In the data rows, the value 50 means zero.
Some points, each followed by its number:
  62   9  99  68  86  62  66  63  90  37  27  64  66  37  90  84  82  67  46  68  49  53  11  61  68  67  54  51  55  24  49  35   0  53  54  20   0   8  38  19  42  39  82  66  12  99  54  35  36  98  99  71  46 0
  41  47  56  50  47  63  50  61  39  40  52  73  36  75  37  27  36  26  56  49  47  67  39  53  42  53  45  39  46  56  18  62  73  52  45  58  22  28  50  40  66  51  36  55  39  55  73  63  38  63  73  45  36 1
  46  40  46  46  55  42  51  49  59  66  55  61  51  64  58  29  47  54  55  58  41  49  59  47  38  44  54  41  52  53  65  50  43  58  54  58  52  42  43  80  57  47  56  49  50  59  50  55  43  57  40  52  42 2
  53  49  18  69  34  62  42  45  26  71  62  51  38  63  49  48  41  64  38  46  58  42  79  38  47  65  63  86  62  75  58  73  73  61  56  45  78  65  55  62  51  65  45  30  82  43  53  55  69  46  24  30  49 3
  61  79  53  63  69  55  37  41  78  34  53  25  61  46  61  80  37  79  36  52  63  44  45  33  24  52  42  66  26  65  76  50  63  61  80  49  47  51  87  36  54  68  51  43  43  76  27  41  58  48  57  56  27 4
  36  28  59  19  61  25  56  69  81  47  61  55  77  37  48  52  76  49  47  33  72  43  16  64  64  41  57   0  24  27  38  16  54  68  54  46  42  83  42  19  70  24  72  46  71  83  23  70  99  62  44  83  47 5
  72  60  36  64  64  93  83  43  40  66  29  29   0  49  75  76  39  36  51  51  11  77  73  45  27  60  45  97  66  49  55  99  25  20  15  16  55  23  33  94  20  80  51  43  25   0  65  31   8  39  75  21  76 6
  49  13  92  41  92  52  27  56  54  47  61  48  59  51  43  46  97  34  56  50  73  38  38  70  74  73  40  44  79  46  42  22  11  69  64  50  32  36  63  24  44  38  94  33  64  99  46  54  81  81  45  69  51 7
  55  58  29  57  56  62  60  46  36  49  36  50  66  43  33  59  51  64  28  31  47  52  66  24  65  49  71  80  44  62  37  20  40  56  81  66  50  65  33  36  40  41  55  43  52  63  48  60  61  58  34  55  31 8
  65  37  49  68  35  32  38  53  51  31  52  43  41  45  45  56  57  38  58  63  75  53  36  52  40  48  47  50  50  60  33  54  50  55  47  65  36  43  52  53  57  57  49  79  51  78  53  51  62  53  55  47  65 9
  23  49  10  63  12  35  32  48   0  72  63  55  19  76   0   7  41   0  67  21  53  76  61  89  85  75  31  88  66  43  32  82  73  23  43  99  56  66  62  41  50  57  48  67  99  10  49  67  99  40  35   0  76 10
  62  28  99  45  91  66  61  37  84  53  20  58  36  28  85  93  69  60  53  64  47  49  33  35  47  50  46  64  52  19  69  36   0  47  30   5  27  16  29  38  45  41  69  66   5  91  44   8  11  88  99  70  54 11
  55  39  78  49  67  52  37  43  54  26  56  69  60  66  67  48  50  37  61  61  63  51  35  57  53  63  21  21  74  36  46  19  29  50  48  56  48  59  35  44  61  65  57  47  29  68  31  35  26  62  57  60  69 12
  35  75  26  39  40  42  45  48  23  50  62  63  26  61  36  20  36  30  56  52  31  65  58  61  54  51  38  54  58  55  44  54  76  28  41  68  64  66  42  61  57  32  31  34  78   0  59  53  47  34  50  39  48 13
  51  30  37  52  40  58  41  43  30  60  58  54  24  44  36  22  49  31  69  58  40  52  63  74  71  52  39  56  88  33  43  92  46  41  11  54  58  46  53  64  44  57  49  37  61  21  72  51  55  48  48  25  82 14
  70  76  50  40  23  50  50  59  64  61  41   9  58  16  57  69  47  63  52  57  49  24  63  49  41  24  77  48  21  65  68  60  60  75  38  22  51  13  66  69  49  49  30  65  45  22  62  50  37  52  53  45  61 15
  49  34  58  70  50  50  51  58  63  51  33  58  54  52  63  51  74  65  46  50  73  67  41  40  36  51  55  37  49  52  42  34  31  54  75  41  36  68  50  27  64  35  55  54  48  70  33  74  61  62  44  67  29 16
  58  57  72  40  68  51  54  56  50  54  54  63  24  51  61  56  48  28  66  44  27  62  54  62  63  41  25  84  67  36  58  57  26  13  26  44  56  25  38  58  27  62  74  60  28  42  64  20  30  47  90  26  83 17
   7  36  56  32  62  10  35  80  72  33  72  60  96  48  49  52  85  66  33  47  83  43   3  51  49  32  68   0  38  39  51   0  53  82  84  46  65  99  35   7  96  14  91  37  79  99   8  72  99  68  19  93  28 18
  56  62  49  49  47  42  54  43  48  48  42  55  61  45  48  67  54  47  43  49  53  43  53  33  23  42  50  49  48  51  50  26  42  38  61  46  50  59  21  66  37  54  59  53  39  46  55  52  43  41  52  65  64 19
  26  43  37  23  58  26  43  73  94  31  45  51  99  42  62  43  90  66  43  42  89  44  37  70  85  51  67   0  11  55  57   0  71  67  99  51  68  99  62   0  98  22  58  39  71  86   0  90  99  73   0  95  21 20
  75  60  61  42  70  40  36  68  47  75  58  58  68  42  57  37  48  43  36  35  46  38  51  53  49  38  65  44  67  51  32  44  38  52  46  40  53  44  45  54  44  30  61  43  52  42  46  49  55  48  55  64  44 21
  69  79  32  38  21  53  56  63  29  69  63  48  61  19  34  43  45  52  37  50  51  62  58  55  49  46  63  58  33  49  37  83  62  51  66  58  58  57  40  56  38  48  42  44  62   7  56  64  44  45  49  35  19 22
  64  49  58  41  65  63  49  47  20  73  59  63  18  50  48  37  60  22  46  47  47  65  55  67  77  48  31  72  67  37  32  64  20  28  48  42  59  41  38  48  39  44  69  37  57  30  65  44  57  61  68  39  56 23
  59  61  36  52  71  33  43  62  56  55  81  67  45  67  39  35  12  49  68  43  67  78  51  27  32  26  48  36  55  38  55  29  80  45  61  79  62  68  58  67  64  41  43  45  54  16  54  41  28  18  33  50  43 24
Which three points above are nearest to each new point, looking only along the 3 directions in which the numbered points spread most? Their numbers follow each, nearest first.
  67  56  44  40  45  77  48  47  24  80  57  53  48  45  32  39  36  45  37  49  31  47  71  54  58  47  48  99  53  44  25  83  55  51  51  49  54  30  67  65  35  68  52  40  60  30  72  43  32  41  63  21  50 --> 14 1 22
  55  49  78  36  49  41  54  49  62  43  52  53  63  40  64  52  29  52  50  53  36  35  42  45  51  45  63  58  36  34  49  51  64  51  35  46  50  39  59  41  46  44  30  58  28  60  46  30  22  32  57  61  42 --> 19 2 21
  55  69  27  48  41  51  57  55  64  56  42  31  40  28  64  63  39  55  52  50  21  54  48  55  31  38  52  48  32  38  67  76  48  34  26  37  57  36  45  80  29  53  44  49  41  27  66  38  30  37  72  44  57 --> 15 19 2
  73  75  42  55  49  78  57  34  41  57  34  37  38  70  41  67  25  77  43  53  35  58  65  38  21  39  69  96  51  62  53  60  55  38  51  41  55  25  44  77  32  62  29  64  39  36  63  34   9  29  74  41  34 --> 15 19 6
  33  61  25  41  44  38  36  46  37  47  72  57  84  60  35  33  36  34  43  35  62  55  47  48  62  50  64  41  36  49  34  51  83  50  62  64  49  62  58  36  56  47  18  60  65  38  35  57  54  27  27  61  49 --> 24 3 8
  41  83  42  34  56  26  64  54  80  33  62  59  65  38  50  58  55  39  53  39  46  56  51  70  71  38  57  29  41  30  53  46  68  29  46  47  76  69  35  52  49  37  53  53  67  42  45  48  55  40  52  58  46 --> 8 2 21
  48  47  46  40  60  39  50  64  45  42  62  59  48  74  34  26  42  20  73  32  54  53  72  52  44  51  32  47  63  45  41  47  66  56  32  90  52  40  57  46  39  46  63  66  61  38  69  63  63  46  46  40  68 --> 1 13 9
  82  45  51  65  31  76  61  42  28  80  42   9  40  54  63  65  30  58  56  79  27  46  64  39  49  46  64  91  46  78  62  84  47  45  19  44  40  20  57  68  33  69  57  46  52  27  71  52  43  40  63  16  56 --> 6 15 17
  64  50  54  58  49  58  64  54  86  52  19  27  39  18  71  87  68  76  52  53  72  42  60  36  32  26  56  25  43  51  57  58  44  57  41  23  69  51  36  77  34  49  51  52  35  32  23  49  44  55  54  82  48 --> 4 19 15
  58  58  40  41  60  47  36  50  44  33  53  57  44  64  36  46   0  74  73  63  16  39  72  39  40  43  51  42  60  65  51  46  93  61  61  76  67  50  54  68  58  68  25  54  40  38  71  32  18  27  48  57  47 --> 22 24 3
  64  70  64  52  43  40  68  56  76  32  27  41  50  14  65  99  40  86  29  64  23  32  40  37  56  28  64  55  43  43  68  53  36  46  29  18  49  53  40  59  38  63  50  63   0  48  53  26   0  42  75  74  50 --> 15 4 19
  52  69  70  60  94  76  60  49  42  35  67  65  39  92  43  37  27  46  52  38  40  73  47  39  72  56  41  55  59  30  36  37  41   8  56  51  60  66  28  40  61  52  48  60  48  57  31  16  35  45  85  45  39 --> 1 9 21
  31  53  50  51  51  37  48  36  61  26  53  51  74  50  48  63  46  60  46  49  59  54  29  31  53  59  56  57  54  45  60  36  74  53  63  51  49  58  53  49  59  42  32  59  48  60  41  26  42  35  44  67  30 --> 8 19 2
  52  59  30  42  38  51  30  58  31  56  48  41  43  39  32  31  36  57  42  55  54  36  69  48  35  36  51  46  38  78  48  59  82  73  62  64  55  46  53  34  51  41  42  49  64  33  65  79  60  34  24  53  40 --> 24 3 22
  40  43  16  54  35  89  48  39  20  80  42  41  32  64  14  14  48  40  56  66  52  50  83  64  50  64  45  67  53  70  41  79  48  38  39  62  63  45  65  34  59  66  42  39  84  18  59  86  93  49  41  21  55 --> 13 3 14
